In the data rows, 50 means zero.
Two rows play each game, the first against the second. How much does the first row win by? 15 is about a draw, 30 a big win and 0 a big loss. Wins can go round in a circle: one row can beat a second, the second a third and the third the first. Each row has two weighted sums of its numbers, A and B, taken from their middle values. A row wins by its A times the other's B, less its B times the other's A.
(34 66 38 36 47 42 40 31 30 70 40 58 28 41 60 60 46 65 62 29 43 57 31 36)
(47 42 62 45 49 48 50 61 44 53 49 48 56 57 53 53 54 54 54 46 44 47 47 48) ~ 8
(81 68 36 57 59 82 36 37 57 44 80 65 50 35 41 22 32 60 60 56 87 66 80 82)
(69 68 36 48 71 70 33 35 48 56 70 72 46 35 46 28 26 60 61 48 66 72 70 70) ~ 17
(56 43 54 51 48 58 52 59 55 48 48 46 46 47 49 50 57 46 47 49 43 48 54 59)
(51 56 44 59 53 50 58 44 57 41 51 41 50 48 41 51 49 42 42 59 53 38 50 51) ~ 13
(46 42 60 49 52 46 55 58 50 48 49 45 52 53 49 54 52 48 49 50 44 44 47 47)
(51 40 65 47 52 53 46 56 45 52 48 46 56 66 57 54 59 52 55 53 44 48 60 47) ~ 16
(29 61 34 27 22 30 42 33 28 67 29 50 21 32 80 65 41 65 65 26 50 50 29 29)
(73 62 38 58 56 73 42 37 58 43 73 56 49 39 41 29 40 54 55 58 86 58 72 76) ~ 15
(50 53 45 57 52 50 59 44 57 42 52 40 50 50 44 52 52 43 42 59 53 39 50 50)
(49 45 59 52 50 50 54 60 50 48 49 42 53 54 49 52 52 50 49 51 44 44 50 47) ~ 17
(44 54 45 56 55 44 59 44 56 43 43 41 49 49 46 56 50 39 39 57 44 41 43 45)
(44 42 52 58 55 48 59 52 60 42 47 48 48 46 37 53 51 42 41 56 45 48 48 44) ~ 13
(79 66 36 57 60 79 37 36 56 43 79 66 49 37 44 22 31 59 59 56 88 65 79 80)
(51 58 43 58 55 54 58 42 55 40 60 48 45 48 44 49 51 41 44 55 64 41 55 57) ~ 13
(54 57 42 58 54 58 55 42 58 42 56 45 50 45 42 46 53 47 46 58 62 43 56 57)
(64 35 66 41 30 63 33 66 40 63 65 65 60 68 55 41 69 64 63 40 55 65 64 64) ~ 15
(81 67 38 56 59 78 34 34 58 44 80 68 50 39 41 21 30 62 61 58 90 67 77 81)
(51 40 65 35 44 50 42 65 33 64 50 54 67 65 64 51 61 65 65 33 45 53 49 51) ~ 23
(48 47 53 55 51 45 59 60 54 43 46 39 52 48 46 52 52 43 40 56 46 39 47 51)
(51 52 51 63 51 42 61 47 63 44 49 42 52 46 39 62 50 43 41 58 47 47 45 54) ~ 9
(61 37 64 49 39 59 45 64 49 55 61 62 55 56 51 43 63 51 50 50 60 60 56 58)
(43 56 46 54 50 43 57 44 55 48 42 42 47 49 47 57 50 42 43 53 44 43 43 42) ~ 17
(51 52 50 58 48 49 58 47 63 42 53 38 57 52 39 54 49 46 41 56 46 37 53 57)
(47 62 41 50 54 46 52 42 50 53 46 51 45 47 49 54 46 48 46 51 43 48 45 47) ~ 13
(43 36 68 30 46 50 29 74 33 71 44 56 69 61 59 57 61 66 61 37 45 57 41 52)
(49 42 55 58 53 46 59 52 59 42 46 45 51 50 43 51 53 42 41 58 49 44 48 49) ~ 23
(46 46 59 40 57 43 46 60 45 63 44 50 56 54 57 59 55 61 54 42 45 53 46 44)
(54 38 61 52 47 52 47 60 53 50 54 54 52 54 47 46 57 51 50 51 50 53 54 55) ~ 15
(41 46 48 58 55 44 64 53 63 45 43 33 50 46 42 59 51 40 40 59 50 35 44 39)
(47 49 54 58 56 48 59 53 55 41 45 41 52 51 41 55 51 39 46 56 44 41 46 47) ~ 14
(47 44 54 58 50 45 62 55 57 37 49 48 50 54 44 51 51 38 37 58 46 48 48 44)
(47 47 57 62 55 43 66 55 58 36 45 40 47 48 40 62 46 39 34 64 40 40 45 47) ~ 15
(47 46 56 53 52 47 57 57 53 45 48 42 52 52 46 55 51 44 47 55 44 42 49 47)
(46 50 54 58 53 45 61 53 59 40 46 41 50 48 44 55 50 41 41 59 44 38 47 46) ~ 15
(47 48 48 58 49 44 61 47 61 41 45 39 49 53 43 57 47 43 40 60 40 36 46 45)
(47 44 55 61 54 50 59 52 59 40 45 53 52 53 45 52 56 42 40 58 43 48 47 47) ~ 16
(67 58 42 54 58 62 53 44 60 46 61 40 53 47 49 42 47 50 50 53 72 45 61 64)
(45 49 52 66 60 43 58 44 55 39 52 42 53 59 41 57 46 37 38 53 44 39 47 43) ~ 23
(71 70 36 43 74 71 30 33 47 59 70 78 40 30 51 22 22 64 62 50 62 74 70 68)
(52 42 62 48 45 53 49 62 49 52 51 46 55 55 52 50 54 53 51 46 46 48 53 51) ~ 13
(82 66 34 55 72 81 28 40 55 53 83 78 48 34 47 19 19 61 58 53 86 82 84 87)
(43 39 54 52 55 43 57 56 51 47 42 47 48 52 46 56 51 46 46 55 45 44 43 42) ~ 15
(40 66 35 31 39 34 37 45 42 70 38 54 20 34 67 73 37 66 59 34 50 53 42 36)
(62 52 39 58 56 58 53 48 59 48 67 40 47 43 44 36 51 47 43 52 68 46 66 59) ~ 16
(63 69 35 44 72 61 31 33 43 64 63 75 43 32 52 36 24 65 62 41 51 73 63 63)
(32 57 36 34 30 33 47 34 31 59 31 45 28 37 74 61 47 62 59 31 51 46 31 31) ~ 13
(45 61 41 50 54 46 52 41 50 51 47 49 47 47 49 55 45 48 47 52 45 50 46 46)
(51 41 52 52 37 51 52 58 54 49 58 41 52 55 43 52 47 48 38 51 47 46 55 47) ~ 16
(67 32 66 41 28 67 30 66 42 65 68 69 59 67 53 34 76 66 66 39 57 71 68 67)
(62 33 60 58 49 63 42 63 57 45 62 70 51 55 42 30 64 48 48 58 66 69 62 62) ~ 13
(50 34 68 20 45 48 30 68 16 77 48 66 82 81 77 53 70 78 77 23 44 62 49 47)
(48 51 47 56 52 49 61 47 60 43 44 38 52 51 41 55 53 38 40 57 44 41 45 48) ~ 21
(43 67 37 39 48 42 42 38 41 64 44 55 38 38 61 58 41 57 57 40 46 55 44 42)
(48 46 49 53 54 46 60 52 66 39 50 40 49 45 41 56 47 39 48 55 44 40 41 45) ~ 17
(42 50 53 58 52 45 60 50 57 37 46 37 48 49 43 56 51 41 37 59 43 38 46 46)
(44 52 50 61 51 44 63 44 57 44 42 39 50 46 45 53 50 39 38 54 44 38 45 46) ~ 16
(63 33 58 59 55 61 42 59 59 42 63 72 51 54 42 26 68 49 45 57 72 72 63 62)
(49 48 55 57 55 45 58 57 56 40 47 42 50 53 47 54 49 44 40 56 40 39 46 46) ~ 15
(43 48 50 59 50 48 60 48 59 41 47 42 49 49 43 54 49 38 38 59 43 39 45 45)
(47 58 42 56 52 49 59 44 56 41 48 45 51 50 43 53 48 40 44 56 46 48 47 46) ~ 15
(75 70 37 49 69 73 32 34 50 53 76 72 47 36 43 24 26 60 61 50 75 74 74 74)
(46 53 46 59 52 48 59 48 59 41 48 40 50 49 42 55 51 40 41 59 47 40 47 46) ~ 16
(46 52 50 59 52 45 61 51 59 40 45 40 50 48 43 57 51 40 39 58 44 39 45 45)
(46 45 55 53 52 46 59 54 56 43 46 41 51 50 45 55 50 44 43 55 44 41 47 47) ~ 16
(45 40 62 49 49 49 54 58 56 49 47 47 51 52 51 53 53 44 48 55 46 47 46 46)
(50 61 45 49 51 44 46 38 47 57 50 61 41 39 58 60 39 52 52 44 40 54 45 41) ~ 28
(47 44 64 45 48 53 51 65 41 56 49 50 56 53 56 51 56 55 53 47 43 46 50 50)
(58 37 69 30 32 58 34 68 30 70 57 59 73 74 68 46 68 70 71 29 46 59 57 58) ~ 14
(44 66 33 31 53 46 33 35 31 75 45 67 28 30 68 56 29 67 68 31 44 66 44 44)
(46 49 47 59 55 50 62 46 58 40 46 38 50 51 42 55 49 39 42 59 44 38 45 46) ~ 14
(42 44 58 46 51 44 59 58 49 45 43 47 62 48 41 63 50 43 47 50 50 44 35 41)
(44 50 52 55 47 46 60 51 53 43 50 39 49 49 40 54 50 41 38 59 46 36 46 42) ~ 13
(48 49 52 61 51 45 61 48 58 40 45 36 50 47 42 54 49 42 41 56 44 42 45 45)
(48 43 57 55 51 47 55 57 55 45 49 45 51 50 45 53 52 43 43 54 45 45 48 47) ~ 16
(44 48 50 59 53 43 61 48 58 42 47 39 51 52 41 57 49 41 39 59 43 40 45 45)
(62 36 64 44 34 62 37 65 43 60 62 62 57 65 52 40 67 61 60 42 54 62 62 59) ~ 15
(62 65 33 52 69 69 38 34 52 55 64 71 46 42 47 30 34 53 59 55 59 66 66 70)
(61 58 40 57 55 62 53 41 58 44 60 45 51 47 41 43 47 47 49 57 66 47 61 58) ~ 17
(31 53 46 49 42 44 57 33 50 36 33 38 43 45 53 62 50 52 52 47 47 35 32 41)
(47 56 44 58 51 48 61 46 58 45 44 45 53 52 46 54 51 44 38 54 47 43 48 47) ~ 18
(54 40 62 48 45 54 48 62 48 53 53 50 55 56 52 49 57 52 52 47 48 50 54 53)
(58 65 39 50 64 59 42 39 50 54 59 61 47 42 46 41 38 53 53 50 53 63 58 60) ~ 17
(51 52 46 57 54 50 58 46 58 42 50 40 50 48 43 53 49 43 43 57 51 40 49 51)
(48 38 65 35 47 45 43 60 36 61 46 53 67 66 73 51 61 68 64 36 45 53 49 51) ~ 16
(52 41 62 47 47 51 51 61 47 51 52 46 55 55 53 52 54 53 53 45 45 48 52 50)
(47 45 52 58 53 45 61 50 59 40 48 42 50 51 42 52 51 38 42 60 47 44 46 47) ~ 11
(49 39 54 59 53 49 56 55 59 40 49 52 50 51 42 46 53 42 42 58 49 51 50 48)
(43 46 52 59 53 45 62 52 58 40 47 41 49 51 44 56 48 39 39 56 42 41 46 46) ~ 16
(55 33 68 30 31 61 30 68 30 66 58 60 74 82 69 43 71 73 73 25 53 62 59 60)
(56 37 68 33 37 55 35 65 31 71 56 57 72 72 67 51 65 69 71 30 48 54 56 55) ~ 23
(49 40 65 38 48 48 45 64 38 61 49 53 62 62 61 53 59 61 60 37 44 53 48 49)
(40 56 41 50 48 40 56 41 51 48 40 44 45 47 54 59 49 45 46 49 47 42 39 41) ~ 16
(41 39 60 30 59 38 46 55 31 62 38 58 68 64 60 62 61 63 66 39 48 56 38 35)
(47 52 44 57 51 51 61 47 59 42 48 39 48 48 40 51 51 41 43 58 49 38 49 47) ~ 18
(41 53 44 54 51 41 60 43 55 43 43 37 48 49 50 58 49 44 42 52 46 41 43 41)
(49 44 60 52 51 48 54 60 51 46 49 43 52 54 48 55 51 48 47 48 44 42 46 49) ~ 15
(45 48 54 58 53 46 61 54 58 41 47 39 49 49 45 54 50 41 40 57 44 39 46 47)
(54 43 65 35 36 56 41 66 40 62 55 55 62 64 61 50 56 64 62 30 44 51 53 54) ~ 17
(45 53 46 54 48 46 63 53 64 44 45 42 52 50 44 57 56 40 38 50 42 36 47 41)
(67 36 54 62 58 66 46 59 61 43 66 74 53 53 46 22 71 40 49 62 65 72 65 61) ~ 24
(31 68 30 21 22 31 36 35 18 77 30 60 17 30 83 64 35 72 65 23 51 54 28 30)
(46 52 49 59 52 46 62 50 59 37 45 41 48 49 44 56 50 41 40 58 45 39 44 44) ~ 16
(38 56 36 41 42 41 51 41 39 49 36 37 26 37 57 62 51 50 59 32 45 43 37 35)
(50 46 52 55 55 46 66 45 57 41 53 33 58 49 39 48 53 36 43 63 49 36 50 49) ~ 15
(49 53 44 56 52 47 60 43 54 38 38 42 50 48 48 62 47 42 38 66 44 39 48 46)
(46 47 51 59 53 43 63 50 61 41 47 38 51 45 39 54 48 39 43 56 49 38 47 45) ~ 11
(45 51 48 59 53 47 63 47 61 40 46 42 50 48 43 54 50 36 40 56 42 42 43 48)
(45 42 54 52 57 45 54 56 54 47 43 45 51 52 47 57 54 44 48 57 44 44 44 43) ~ 14
(58 35 58 58 52 59 46 58 58 43 59 65 50 52 42 34 62 46 46 58 61 63 58 57)
(45 41 62 44 52 44 50 61 45 54 43 48 55 55 53 57 55 53 53 47 43 49 45 45) ~ 16
(49 47 47 59 53 46 61 50 58 43 48 37 50 49 44 57 50 42 41 58 47 38 47 48)
(43 34 55 67 47 54 59 63 47 32 43 52 52 47 46 44 52 37 42 64 47 47 49 42) ~ 18
(46 54 49 59 53 45 59 47 59 43 46 41 50 49 43 54 50 39 39 59 44 42 47 46)
(53 63 39 49 61 52 45 38 50 55 53 58 46 44 48 47 39 51 52 50 47 60 53 53) ~ 15
(45 54 45 54 49 44 59 45 54 45 42 42 48 47 48 59 50 40 42 54 45 41 42 43)
(44 47 50 62 52 45 60 47 59 42 46 40 51 49 43 56 51 38 38 59 45 40 45 43) ~ 14
(51 52 43 57 55 50 59 46 57 42 52 42 49 48 42 52 51 42 43 58 51 39 51 52)
(48 45 50 57 54 44 59 52 58 41 44 43 53 48 43 52 52 36 37 57 46 44 48 43) ~ 9
(44 65 37 47 58 44 43 43 50 56 46 51 43 42 50 49 40 51 46 50 42 54 47 46)
(42 54 43 52 50 40 58 43 53 46 41 40 47 48 51 58 50 44 43 52 45 42 40 41) ~ 19
(56 34 65 31 35 56 36 66 31 64 53 56 69 72 64 49 67 69 68 32 45 58 57 56)
(43 53 54 58 50 43 62 51 57 40 47 39 48 48 44 54 48 38 41 58 41 42 46 48) ~ 14
(44 44 49 61 52 41 64 54 49 38 55 47 52 51 45 50 45 47 45 51 48 37 47 50)
(46 49 56 57 53 45 61 54 56 42 48 38 51 49 44 55 51 39 41 57 44 39 46 46) ~ 18
(38 65 34 27 40 37 36 34 27 76 37 62 25 31 76 60 33 67 67 28 44 61 38 37)
(54 23 56 63 53 51 55 54 62 42 59 63 49 44 42 35 55 45 36 58 59 66 53 53) ~ 15
(45 51 52 58 53 45 61 52 58 40 45 39 49 49 43 56 49 38 38 58 43 39 45 45)
(47 46 53 58 54 45 61 54 55 39 47 41 53 52 45 51 46 41 42 55 43 37 48 47) ~ 15
(54 41 62 31 36 46 39 70 34 68 56 63 73 77 70 48 62 60 67 27 45 47 49 66)
(47 42 52 59 53 48 59 53 59 41 47 46 50 49 42 52 51 41 40 60 45 45 46 46) ~ 14
(47 47 53 57 53 47 60 54 57 41 46 40 51 49 42 54 49 42 40 58 45 40 47 47)
(48 43 55 58 52 48 55 55 58 44 47 46 50 49 42 51 52 42 42 58 45 46 48 47) ~ 14
(61 32 58 57 51 57 42 62 56 43 58 65 50 51 45 37 62 50 51 57 61 64 57 56)
(37 56 41 51 48 37 55 43 51 46 39 39 43 48 53 56 52 46 42 53 47 45 34 38) ~ 13
(50 42 63 44 46 49 51 63 46 52 51 45 57 58 54 54 56 53 53 46 45 47 49 51)
(47 58 45 57 54 47 56 45 56 45 47 46 49 49 43 53 49 42 43 57 45 46 47 48) ~ 16
(58 32 70 27 27 62 31 66 28 74 58 63 73 77 71 46 68 76 71 25 49 61 61 61)
(60 35 64 37 28 61 35 67 37 68 63 60 66 72 61 44 70 71 69 34 52 60 59 66) ~ 13
(61 39 66 43 37 64 34 67 43 61 54 57 66 70 51 44 62 54 68 40 55 63 68 61)
(51 35 69 24 46 44 30 64 23 67 45 58 74 76 69 56 67 72 78 27 46 58 53 50) ~ 19
(31 64 33 24 21 29 36 35 22 74 30 56 16 28 84 66 37 67 67 23 49 56 30 30)
(64 33 61 55 47 65 38 61 55 48 63 70 50 57 44 29 66 52 50 54 67 69 63 63) ~ 17
(45 46 53 59 51 45 60 51 58 40 45 41 49 49 42 54 51 41 40 59 43 40 45 46)
(46 50 50 60 53 44 60 50 60 41 45 40 49 48 43 56 49 40 39 58 44 39 44 44) ~ 14
(59 63 40 54 62 58 45 40 52 47 57 57 49 44 45 41 41 52 52 52 55 56 58 59)
(32 49 36 44 46 35 59 40 46 49 36 37 41 44 70 60 49 50 52 47 49 37 37 34) ~ 21
(53 39 65 37 40 55 40 64 35 63 54 53 66 67 63 48 60 64 63 35 47 53 54 54)
(57 37 66 36 33 59 37 68 37 66 58 58 65 69 62 46 66 67 65 34 51 57 59 57) ~ 14
(38 63 34 24 37 36 34 33 26 76 38 60 25 30 76 62 31 66 67 28 46 62 36 39)
(81 69 36 59 63 82 33 29 58 52 81 75 47 31 38 15 23 62 64 52 86 73 85 83) ~ 17
(46 37 57 57 52 52 56 54 58 37 51 54 51 48 43 40 55 40 38 58 52 56 57 47)
(44 44 54 53 53 45 56 55 54 46 43 45 50 50 45 58 52 46 43 56 44 44 45 44) ~ 14
(45 54 50 59 55 44 61 48 59 40 46 41 50 50 42 55 52 40 39 58 44 42 46 44)
(52 38 66 31 41 52 38 68 33 65 53 56 70 71 66 50 63 67 68 31 45 55 51 52) ~ 14
(56 35 58 59 55 57 49 56 60 37 56 63 49 50 43 35 58 42 42 59 62 64 54 52)
(42 51 50 60 56 44 62 52 61 41 43 40 49 47 44 54 48 41 41 59 44 39 50 47) ~ 12
(66 59 49 58 64 56 46 38 59 48 52 49 44 44 45 40 42 53 50 57 55 53 52 48)
(47 48 57 54 50 48 58 56 55 45 49 40 50 51 45 57 50 41 41 55 44 41 47 47) ~ 5
(27 62 34 20 8 29 49 33 20 80 22 51 8 23 86 67 36 73 73 21 51 49 20 25)
(47 49 54 57 53 46 59 55 57 42 46 40 49 49 45 56 50 41 40 56 44 38 45 46) ~ 14
(43 46 52 58 53 44 60 55 58 44 46 41 48 48 46 56 55 42 42 57 45 40 43 46)
(47 46 53 58 52 46 62 52 60 42 45 40 50 53 42 54 51 36 38 58 48 37 38 41) ~ 14
(43 56 44 53 53 46 62 49 58 44 46 38 48 52 44 61 53 44 42 58 44 45 42 44)
(46 51 50 59 53 44 60 48 59 39 45 39 50 49 41 55 50 39 39 58 44 39 46 46) ~ 15
(38 49 52 59 51 40 59 49 61 42 43 38 54 48 49 52 51 31 43 58 39 36 50 43)
(51 36 69 22 28 60 28 66 24 75 56 62 83 79 72 49 71 73 76 24 49 65 56 57) ~ 13
(68 69 34 50 67 65 38 43 56 43 64 66 46 42 52 30 33 57 63 56 73 64 69 70)
(60 63 38 52 60 60 44 36 53 47 58 61 49 41 46 39 40 52 49 51 57 61 62 61) ~ 7
(37 58 39 41 43 37 52 39 44 54 37 46 39 43 61 62 46 54 51 42 46 47 36 37)
(62 36 68 35 29 64 33 68 38 67 62 63 66 74 61 42 69 67 68 32 51 65 62 58) ~ 17
(47 61 41 50 55 46 51 40 51 51 46 52 48 46 48 53 45 48 47 51 43 51 48 49)
(35 58 38 42 42 38 51 40 45 56 37 48 40 41 62 62 44 50 52 42 47 48 37 38) ~ 17
(48 42 57 43 55 48 40 65 38 60 42 57 57 63 64 52 52 58 56 37 44 53 43 50)
(47 50 46 59 52 47 64 46 57 41 47 39 49 48 45 56 51 41 40 58 48 39 47 51) ~ 24
(45 54 48 59 54 45 61 48 59 41 44 41 50 49 42 53 51 39 39 59 42 40 46 45)
(48 41 63 43 48 48 49 63 44 55 49 48 59 57 56 54 55 55 54 45 44 48 49 47) ~ 13
(61 63 45 58 57 65 47 37 50 43 56 47 51 48 45 32 48 51 47 56 67 62 61 67)
(46 57 46 61 57 47 58 47 56 42 45 39 45 52 43 57 52 43 43 58 43 40 39 38) ~ 25
(61 34 60 52 45 61 41 62 52 52 60 63 52 56 47 37 66 53 53 51 57 64 62 62)
(45 49 51 58 52 46 61 53 57 43 46 38 51 50 44 55 50 39 39 58 44 38 44 46) ~ 14
(63 63 41 52 59 62 42 40 51 50 61 61 51 44 44 34 37 54 53 56 63 58 66 61)
(44 40 61 47 54 45 53 60 46 53 46 48 53 55 51 55 55 53 53 48 44 47 45 45) ~ 13
(46 57 47 54 53 45 55 45 55 46 45 43 48 49 46 56 49 41 43 57 43 43 45 44)
(45 60 41 48 53 46 49 41 49 53 46 53 46 47 51 54 45 49 50 48 44 52 45 47) ~ 16
(58 34 70 21 27 59 26 69 21 78 58 65 83 86 77 46 75 80 80 20 46 65 58 57)
(41 39 61 42 57 42 49 61 41 56 41 51 56 56 54 59 55 55 54 46 45 52 41 40) ~ 21
(45 49 50 59 56 43 62 48 58 44 43 45 50 51 45 57 49 41 42 57 43 39 45 45)
(47 48 55 56 50 45 59 52 63 40 45 37 50 49 43 55 51 40 42 62 43 37 45 47) ~ 16
(68 35 66 39 29 67 32 67 38 67 66 71 62 70 55 37 77 65 66 39 57 66 67 67)
(50 36 57 57 48 55 54 58 53 52 48 45 49 52 52 45 53 51 48 53 47 51 51 53) ~ 15
(48 41 63 33 50 47 41 64 35 63 49 53 64 64 64 57 60 64 65 36 42 54 48 48)
(52 42 57 54 50 54 54 54 61 48 47 48 45 59 48 51 52 38 52 58 45 39 46 45) ~ 3
(37 64 31 36 36 36 46 35 36 63 34 51 31 43 71 64 45 56 60 36 46 51 31 31)
(49 53 46 59 53 46 59 46 59 40 47 39 50 48 43 53 51 40 40 58 48 40 47 48) ~ 13
(44 40 54 54 50 49 61 50 56 43 45 46 50 43 43 58 51 42 46 56 43 41 42 46)
(49 53 46 60 54 47 59 47 59 43 49 42 48 49 43 53 50 41 42 59 46 41 51 49) ~ 14
(68 64 39 57 58 67 47 40 56 44 69 56 49 43 42 33 42 51 52 56 76 55 67 66)
(49 48 51 57 54 44 60 50 56 38 50 45 53 52 41 52 51 39 38 59 43 43 44 46) ~ 13
(48 42 60 46 52 47 48 59 44 52 45 54 58 58 54 56 57 53 55 45 41 45 44 45)
(56 59 38 57 57 56 52 41 57 45 57 49 49 45 42 44 45 45 47 57 57 49 58 55) ~ 18
(51 57 40 55 57 51 55 39 53 42 47 48 52 51 45 52 39 41 43 46 41 42 33 50)
(46 59 40 47 51 45 50 40 48 55 40 50 40 46 52 56 48 51 49 46 44 52 46 45) ~ 16
(67 32 62 50 40 68 35 62 50 52 68 71 53 62 43 27 73 60 57 49 62 70 65 64)
(34 57 37 42 39 36 47 39 42 54 34 45 36 45 68 58 46 57 56 34 50 46 39 37) ~ 14
(32 61 34 30 28 34 42 33 26 68 31 55 22 31 79 66 38 67 65 27 48 55 33 33)
(65 33 67 43 29 68 31 69 44 64 68 69 58 68 52 35 73 64 64 42 57 70 67 66) ~ 19
(37 59 38 41 41 38 51 38 42 57 37 46 37 43 65 61 46 53 52 41 46 47 37 37)
(50 61 34 45 58 51 38 37 49 50 54 57 49 49 44 49 42 59 55 47 44 51 50 50) ~ 13
(46 44 58 64 45 49 63 53 55 35 47 35 48 52 40 51 46 36 41 60 49 45 50 42)
(45 44 51 59 53 46 59 51 59 39 45 44 49 49 43 52 50 40 40 58 44 46 46 46) ~ 8
(59 33 67 35 25 68 32 69 32 70 64 62 67 74 57 41 69 67 71 30 49 65 64 63)
(47 45 56 59 56 43 60 56 54 39 46 40 57 48 43 61 44 43 41 61 45 43 45 43) ~ 17
(48 44 58 52 49 49 56 55 54 43 46 42 55 50 46 54 51 43 40 60 44 41 46 40)
(49 42 63 54 51 44 62 50 60 45 45 41 50 54 42 55 50 43 37 55 51 42 43 38) ~ 10
(46 56 45 55 55 47 58 42 56 41 46 45 51 48 46 55 50 44 41 57 46 49 46 48)
(49 49 57 53 54 50 57 60 54 46 46 43 53 52 50 55 50 47 45 55 45 42 47 45) ~ 15
(46 41 61 44 51 45 48 62 41 56 48 49 60 57 56 56 56 55 56 42 43 47 46 44)
(46 36 59 33 50 52 43 73 28 63 50 52 65 62 65 52 58 71 68 34 47 53 47 49) ~ 20
(53 54 48 66 61 47 63 51 63 39 43 33 56 43 31 52 47 38 40 61 47 46 46 45)
(41 36 65 29 54 41 36 67 31 67 42 55 67 69 68 59 61 64 67 35 43 56 40 43) ~ 3
(46 44 53 57 49 47 61 54 58 44 47 41 51 50 43 54 49 42 40 56 43 45 48 45)
(49 51 44 57 53 47 62 44 57 39 52 40 49 50 42 54 51 43 41 58 51 38 50 49) ~ 15
(51 41 63 44 47 49 47 62 43 55 50 49 61 59 56 53 56 57 56 42 45 48 49 50)
(37 64 36 31 36 36 39 35 30 70 36 55 25 32 75 63 38 64 64 31 46 56 36 35) ~ 12
(56 57 47 56 52 47 56 46 57 48 47 45 48 50 44 52 47 42 40 56 47 48 50 51)
(55 58 44 53 59 58 59 46 53 48 54 51 45 51 41 55 46 45 47 54 65 45 53 47) ~ 17
(50 38 54 60 53 51 54 55 60 40 50 55 50 49 43 43 53 41 41 58 52 54 51 49)
(39 58 46 49 55 36 54 43 58 49 42 48 51 48 50 58 43 48 43 60 49 45 47 43) ~ 14
(47 45 57 55 52 47 57 57 55 45 48 44 52 52 46 53 51 44 44 54 44 42 47 47)
(47 35 68 18 47 47 32 63 22 78 48 69 81 77 77 58 70 78 72 23 42 58 44 47) ~ 16
(56 35 57 54 52 54 48 58 56 42 52 58 47 51 41 42 58 46 42 53 54 58 56 57)
(45 55 47 55 51 47 61 47 60 41 44 38 47 50 46 56 47 43 41 54 45 40 45 42) ~ 19
(59 37 60 40 52 48 52 62 46 50 57 46 53 48 48 51 57 51 51 57 42 49 45 50)
(46 49 48 59 53 45 62 47 58 40 45 40 51 50 43 55 49 39 39 58 45 38 44 46) ~ 13
(70 68 35 51 68 70 35 35 53 51 70 71 47 37 45 27 28 59 58 50 70 69 71 72)
(41 40 64 32 57 41 42 65 34 66 42 56 63 67 66 58 60 64 65 36 43 54 42 43) ~ 11
(52 62 41 53 58 53 48 41 52 51 52 55 48 44 46 46 42 50 49 51 48 57 52 54)
(42 57 41 50 49 43 52 39 49 52 43 48 45 46 53 58 46 47 49 50 45 48 43 42) ~ 14
(62 35 66 42 32 64 35 66 43 62 63 64 59 65 54 40 69 62 63 41 53 63 64 62)
(42 40 55 36 59 35 49 58 44 62 33 49 61 62 57 63 58 58 58 41 48 57 42 39) ~ 19
(46 51 43 53 51 47 51 48 50 34 43 46 54 54 45 52 53 41 37 59 45 40 46 46)
(49 47 51 61 58 47 63 54 57 42 43 36 48 51 41 56 51 38 38 59 40 41 47 46) ~ 17
(56 35 70 34 35 55 37 65 35 69 56 60 68 75 63 47 65 67 68 35 46 62 58 55)
(55 55 41 57 54 52 61 45 60 42 52 43 52 47 43 50 43 43 46 58 54 43 56 56) ~ 1
(38 57 43 48 46 43 52 40 50 52 36 45 45 48 56 57 49 51 45 49 51 46 39 37)
(45 51 53 60 52 45 60 53 59 40 46 37 47 49 44 54 48 41 40 60 43 41 43 46) ~ 12
(46 49 48 61 53 45 65 48 62 39 45 40 50 49 45 57 51 38 46 59 42 39 47 44)
(29 63 31 21 18 30 35 32 18 76 30 57 10 24 87 67 35 72 72 19 49 56 29 28) ~ 17
(56 38 67 34 37 56 39 65 33 64 55 58 67 69 67 51 63 67 65 34 45 54 53 55)
(42 45 49 63 59 42 62 57 62 40 39 47 50 42 47 57 51 45 35 51 43 42 50 46) ~ 21
